[[130 105 104]
 [128 148 151]
 [127 107 106]
 [128 150 151]
 [127 151 153]
 [127 146 148]
 [128 152 153]
 [129 105 103]]
->
[[130 105 104]
 [127 107 106]
 [127 151 153]
 [128 152 153]]

[[131 125 128 123 122 134 136 135 139 131 128 130]
 [134 123 129 125 123 131 131 126 131 130 130 134]
 [131 134 123 123 125 136 136 135 139 131 127 127]
 [135 123 126 115 115 143 148 147 156 136 128 132]
 [132 126 127 122 122 135 137 136 141 132 128 130]]
->
[[131 125 128 123 122 134 136 135 139 131 128 130]
 [131 134 123 123 125 136 136 135 139 131 127 127]
 [132 126 127 122 122 135 137 136 141 132 128 130]]

[[135 135 144 142 102 102 137 134 104 140 102 102 108 100 137 137]
 [130 131 145 132 109 106 133 132 108 131 108 105 111 105 131 132]]
->
[[135 135 144 142 102 102 137 134 104 140 102 102 108 100 137 137]]

[[124 119 137 139 123 125 139 122 137 138 134 139]
 [119 141 122 124 141 144 119 140 122 121 122 125]
 [150 115 129 129 110 109 128 111 129 129 131 125]
 [132 118 132 133 114 119 135 119 135 133 133 131]]
->
[[124 119 137 139 123 125 139 122 137 138 134 139]
 [150 115 129 129 110 109 128 111 129 129 131 125]]

[[126 121 122 127 130 135 128 127 133 130 124 109 127 123]
 [149 129 137 130 130 120 130 136 121 134 138 129 130 127]]
->
[[126 121 122 127 130 135 128 127 133 130 124 109 127 123]]

[[131 124 128 132 126 129 131 130 150 126 123 125 123]
 [129 129 123 134 129 136 134 133 150 126 119 127 120]
 [127 131 116 130 125 142 128 140 150 119 126 125 118]]
->
[[131 124 128 132 126 129 131 130 150 126 123 125 123]
 [127 131 116 130 125 142 128 140 150 119 126 125 118]]

[[137 138 121 111 135 139 141 145]
 [114 130 126 128 132 126 113 121]
 [136 132 122 115 138 138 138 141]
 [113 128 127 130 136 125 109 118]
 [128 148 131 126 134 122 117 124]
 [140 130 128 127 118 130 146 137]
 [141 132 133 126 146 128 125 129]
 [149 120 139 137 133 123 136 127]]
->
[[137 138 121 111 135 139 141 145]
 [136 132 122 115 138 138 138 141]
 [128 148 131 126 134 122 117 124]
 [141 132 133 126 146 128 125 129]]

[[106 147 150 110 145]
 [155 105 101 151 107]
 [103 149 152 107 148]
 [106 147 150 109 146]
 [134 122 123 134 124]
 [103 149 154 107 148]
 [111 141 145 115 141]]
->
[[106 147 150 110 145]
 [103 149 152 107 148]
 [134 122 123 134 124]
 [111 141 145 115 141]]

[[129 141 130]
 [133 144 121]
 [122 128 131]
 [155 114 156]]
->
[[129 141 130]
 [122 128 131]]
